First come named turns, each shown by rows before and after it. For each pair of rows after them, which turns, in which order, take the first row to the second? The first pair is done for you.
turn divek:
[ 6  3 -1 -9 -1  0 -2 -5 -3  0  7  6  0  2  5 -7  4  5 -9 -2 -7 -5]  ->  [ 8  6 -1 -2  1  6 -5 -5  2  0 -2  5  4  4  5 14 -2 -3  2  1  0 -3]
[ -5  -4   1   2  -6   4  -1  10  -7   2  13  -2   2   4   2 -14   5  -2
  -7  -3  -3   1]  ->  [  3   9   0  -5  -9   6 -10   9  -4   5   7   2   5   1   9   3   1  -6
  -7  -1  -5   4]
[ -9   1   5  -4 -20  11  -4   9 -16  10   1   2   3   1   9   1 -14  -8
   4   6  17  -8]  ->  [-13  -3   5  -2 -20  10  -1   9 -17   9   3   0   3   2   7  -4 -13  -6
   5   5  18  -9]
turn biraf:
[-2 -6  3  6 -5  0  0  2 -3 -1  0 -2  3  2  0  2 -4  2  4  6  5 -2]  ->  [-2 -6  2  6 -2  0  2  0 -2 -2 -2 -3  2  1 -1  4 -3  2  6  5  4 -1]
[ 12  10 -13 -18  -6 -13 -20  -8   7   3   3   8  -6  -5  17   3  -3  -4
  -9  -2 -10 -11]  ->  [  3   4 -12 -13 -11 -13 -21   2  -3   4  13   4  -2  -2  16 -16  -2  -3
 -13  -2  -7 -12]
[ -9  -3  -3   2  -5  -5  -4  16 -13  -2   0   2  -5   0 -10 -13  -4   9
   4   1   4   0]  ->  [ -9  -7  -2   4   4  -9   2   8  -7  -4  -4   2 -10   0 -15  -8  -2  12
   9   0   5   0]
[ -8   1   7   9  10   2   4   1   0 -12   0 -16 -11   6 -18  -2   1   3
   0   0   8  10]  ->  [ -2   6   6   3  12   3   2  -6   7 -12  -7 -11 -13   4 -16  12  -2   0
   2   1   6  13]
turn pivi:
[ -3 -10   4   5   4  -4  13 -20  18   6  -2   8  -9   2   0   7  -1   3
   7  -3  -3 -16]  ->  [-15 -11   6  15 -12  10  -2   4   2   8   6   3   8  12   3  -4  -5  -7
   6   1   8 -17]
[ -6  -7   6  18   4  11  -8   5   4  -5 -13  -3   9   9  -2  24  -8 -14
  20   9  16  -2]  ->  [  6   6   2   4   2  10 -12  -2  10  -3 -18   3   6   2   4  34  -9 -13
  14   9   8   0]
[  0 -12  -2  -1   9 -12  13 -18   5  -4   2   4 -15  -4  -3 -12   6  10
  -5  -6 -11  -3]  ->  [-11  -9  -1   9  -9   1  -4  10 -14  -1  11   0   5  11   1 -24   2  -1
  -5   1   1  -4]
turn keru:
[ 11 -11   4  -7   9   0  22  -7   5   8  -8   3 -13 -17   0   6  -3  17
   4   1 -10   1]  ->  [ 16   2   3  -8  -1  10   5   3   5   9 -13   5  -1 -12   9  24 -10   6
   8   6  -6   3]
[ 10  -4  -7 -21  -7  -3  -3  -3 -11   3  10  -2  -7  -9   7 -21  11  14
 -13  -2  -4   5]  ->  [ 14   7  -9 -19 -17   8 -16   9 -13   5   6   0   5  -3  14  -5   3   2
  -8   5   1   7]
[ 0  4 -1  7 -5  7 -7  3 -7  2  0 -3  9  5  6 -3 -3 -5  1  6  6  2]  ->  [ -3  -6   0   8   1   1   5  -2  -8  -1   4  -6   2   4  -1 -16   2   2
  -2   3   4   0]
[ -1   8  -3  -2  -5   5  -7 -14   9   0   4 -10  -5   3 -13  -5  -2 -11
   3  -6  -5   6]  ->  [ -2   7  -3  -1  -6   6  -8 -12   6  -1   3 -11  -3   4 -13  -4  -3 -13
   4  -6  -3   6]
Then:
Each pair is 2 to 3 turns apart.
[-11 -19   2   6  12  -9  15  -6  -4  -3   4  -5 -10   5  -8 -21   7  12
  -4  -3   4   0]  ->  [  6  -4  -3 -13  14 -13  10 -20   8   1  -3   5 -15  -7   0  -4   5  13
 -10  -5  -7   4] : biraf then divek
[-13  -7  -1  14   0   5  -4  10  -4  -5  -1  -6   9   9  -7   5  -2  -5
  11   5  11  -2]  ->  [-11 -10  -2   3   0  -3   2   5  -7  -2  10  -3   0   1  -8 -22   7   6
  -7   2   0  -4] : biraf then divek
[ 12   7  -1 -11   4  -8  -2 -13  17   2 -11  12 -14  -6  -1  21  -1   2
   4   2 -10   3]  ->  [ 12   8  -3 -17   1 -12  -1 -13  14   3  -4  12 -17 -10   0   5   3   6
  -6   1 -16   3] : divek then divek then divek
[-14  -8   1   1   1  -6   6  16 -22   3  19   1   2   8   0 -13  -1  10
  -2  -5   3 -20]  ->  [  2   9  -1  -1   2   3  -5  10  -7   2   1   5   8   8   7  34 -13  -4
  13  -2   6 -13] : pivi then divek
[ -1  -6   9   8  -6  -1   3  -3  -6  -1   5 -15   6   8  -1   5   0  -5
  18   5   6  -3]  ->  [  9   5   3 -12 -14  -6  -4  -4  -8   6  10  -8   3  -4   7  -8   4   2
   0   2  -9  -2] : divek then pivi
[ -4 -12   1  -2  13   0  11 -10   6   2   3   4 -13  -5  -9   2   4   5
  -1  -1  -2   3]  ->  [ -7   1  -1  -5  -8  11  -9  11 -10   8  11   5   2   0   1  -7   0  -4
 -10   2   0   3] : pivi then divek
[ -3   1  -3  -7  -2  -7  -1   2   0   2   9   2 -10  -8   2 -15   7  10
 -11  -3  -8   1]  ->  [ -4   3  -3  -6  -6  -4  -4   6  -3   3  11   3  -5  -7   4 -16   6   7
 -12  -2  -7   1] : pivi then pivi
[-10  -8  -3   9  -5   3  -7  12  -4  -3  23  13  -6   9   3 -33  16  -3
 -13  -6  -7 -10]  ->  [-14  -5   0  21  -8  13 -16  22  -4  -4  15  11   7  19   6 -13   8 -16
   2   0   7  -8] : biraf then biraf then pivi
[  7   8   0  14   7   0  12 -17   8  -8  -8  -2  -4  -1  -8  26   0  -2
  23  -5   6   8]  ->  [ -3  14  -2  11 -22   9  -9  15 -22   0  16  -2  14   4   2 -15   4  -5
   1  -1   5   4] : divek then pivi
[  6  22  -1  -1  -7   4 -14   8   1  -4  -6   6  10  -6   3  22 -10  -5
   8   5  10   2]  ->  [-12   8   2   9 -11   3  -9  22 -15  -4  11  -1  12  -1  -3 -16  -4   0
   2   4  13  -3] : pivi then divek then pivi
[  5  10  -5 -10  -6  14 -17   5 -13   7  -3   1  12  15  13 -13   2  -3
  -5   9   0   0]  ->  [ 11  -1  -1  -8  19   3   5 -23  10  -1 -17   1  -6  11   3  10   4   5
   8   5  -2   1] : pivi then divek
[ -1  13   1   2 -14   9 -24  17  -1  -5  -1 -10   6   4   0  -1  -4  -6
  -3  11   6   6]  ->  [-11  -9   5   7   2  -5   1   4   1 -11   5 -15 -10   1 -15 -24   5  10
  -7   5   4   2] : divek then keru
[-12 -22 -14  18  18  -2   2   1 -10  10   6 -22 -13  -3  -6 -26   2   7
   1 -11   5  -2]  ->  [ 12   1 -21 -10  19  -8  -3 -18   5  15  -4 -11 -22 -19   4  -4  -1  10
 -10 -13 -14   3] : pivi then pivi
[ -1 -22  11  16  14  -8  23 -15  12 -10  -4  -5 -11  -2 -18  -4   6   9
   7   1   4  -5]  ->  [ -9 -16  11  30  -3  10   3  11  -3  -8  -2 -10  11  12 -11   0  -2  -7
  14   8  18  -5] : biraf then pivi
[ -3  -1  -3  -3   5  -6   9  -2  -2   1   4   0  -8  -1  -5 -15   9   9
  -6  -2  -6  -4]  ->  [ -2  11  -3   3  -7   8 -11  12  -6   4  -2   1   8   7   3   4  -1  -6
   2   4   4  -1] : keru then keru
[ -8 -11   5  10  10  -7  13   1  -1  -1  -1  -6  -5   2  -7 -10   2   3
   3  -2   4  -3]  ->  [-5 -7  5 11 11 -2 10  0  4 -2 -8 -7 -2  3 -6  6 -3 -3 12  1  7 -1] : divek then divek then divek
[  6  13  -4  -5   0   5 -13   0   5   1 -11   2   7   6   7  25  -8 -11
   5   4   0   4]  ->  [ -1  -9  -1   1  19 -11  12 -17  12  -6  -8  -1 -12   2  -8   9   0   3
   7  -2  -3   2] : biraf then pivi then divek
[  2  -7   1  14  11   0   8  -3  17 -10 -16  -1  -2   7  -2  33   0  -9
  25   3  13   3]  ->  [ 10   8  -2   5   2   5  -6   2  14  -5 -16   4   5   4   8  40  -3 -13
  19   5  10   4] : pivi then pivi
[ 10  15  -5 -13  -8  10 -16  10  -5   5   1   7   6  -4  14  -3  -1  -5
  -9   6  -7   4]  ->  [ 11   1  -1  -9  17  -4  10 -15  14  -3  -7   6 -13 -10   1   5   4   6
   1  -1 -10   4] : pivi then divek
[-3 -5  3  3 10 -8  5 -3  5 -6 -3 -1 -6  0 -3  0  3  1  5 -2  6  1]  ->  [-5  2  1  0 -3 -3 -6 11 -6 -2  3 -2  4  3  3 -9  2 -4 -1  0  7  2] : pivi then divek
[ -8  10 -14 -10 -12   0 -12  11   5   3  15  -5  -7  -6  10 -19   5  20
  -9   2  -3  -2]  ->  [  4  17 -13 -12  -3   2 -11  -3  23   1  -2  -3  -9  -8  12  20  -3  13
   5   2  -2   3] : pivi then divek
[ 11  13   7  -1  -1  -3 -11   4   7  -5  -7  -1   9   0  20   4  -4  -9
  -8  -2   7  -7]  ->  [ 10   4   7  -5   8 -14   2  -6   9  -5  -1  -1  -1  -5  14 -12   2   3
 -15  -7   1  -8] : divek then keru then divek
[  6 -12  -9 -15  12  -9   0  -7   9  -9   3   7  -8  -3 -14  -6   8   1
 -15  -3  -2   3]  ->  [ -1 -14  -6   3  12   2  -6   4  10 -12  -4   2   2   8 -14  13   0 -14
   3   3  14   5] : keru then divek
[ 11  25  -4  -5  -4  11 -11   1   7   8  -6   3   6  -9  11  13  -4   5
 -16   1   0  -4]  ->  [  8   9  -2  -5  12  -1  11 -15  14   4  -3   1 -10 -14   0  -2   4  17
 -19  -6  -6  -7] : biraf then pivi
[-11  -5   4   2  -4   6  -5   9  -9   8   0  -1   6   3   5 -21   3  -1
   0   6   3  -1]  ->  [ -5 -10   5  -1  11  -4  10 -11   4   4  -4   1  -8  -5  -3 -15   7   7
   1   1  -3  -1] : pivi then pivi
[-21   1  -3   7 -10   5 -10  19   1  -1   3   1  18   8   4 -15   0   1
  -7   4   8   3]  ->  [ -9  10  -7 -13  -9  -4  -9   7   6   3   4  11   9  -4   8 -18   3   9
 -20   0  -7   5] : keru then pivi
[-5 -4 -5  4  6  0 14 -1 -5  2  5 -5 -6 -2 -5 -6  5  5 -2  7  0 -4]  ->  [ 2  3 -8 -5  7 -1 12 -6 -1  3  2 -2 -9 -7 -3  0  4  5 -4  6 -6 -2] : biraf then divek
[ -7  -1   0  10 -19   7 -18  28 -19   6   6  -1  13  12  -3  -8  -6  -8
   1   6  20  -8]  ->  [ -5 -24   4  12  16 -16  21  -8   6  -5  -2  -3 -15   2 -23  -5   2  10
   8  -4  14 -10] : pivi then pivi
[ 3 -8 14 18  2  4 -4  0  0  9  3  6  8 14 -2 24 -8 -2 15 -4  9 -6]  ->  [  9   2   9  -5 -12  -3  -9   2 -12  17  17  12   3   4   5 -11   1  10
 -15  -9 -10  -9] : biraf then divek then divek
[-11 -14 -12  15   6  12   0  17  -4  -3   7  -8  11  -1  -8 -18  -9 -14
   0  13   4  14]  ->  [  4 -16 -13   4  24  -2  17 -10  17  -6  -3  -3  -8 -13 -12  -7  -5  -4
   0   7  -9  15] : pivi then pivi
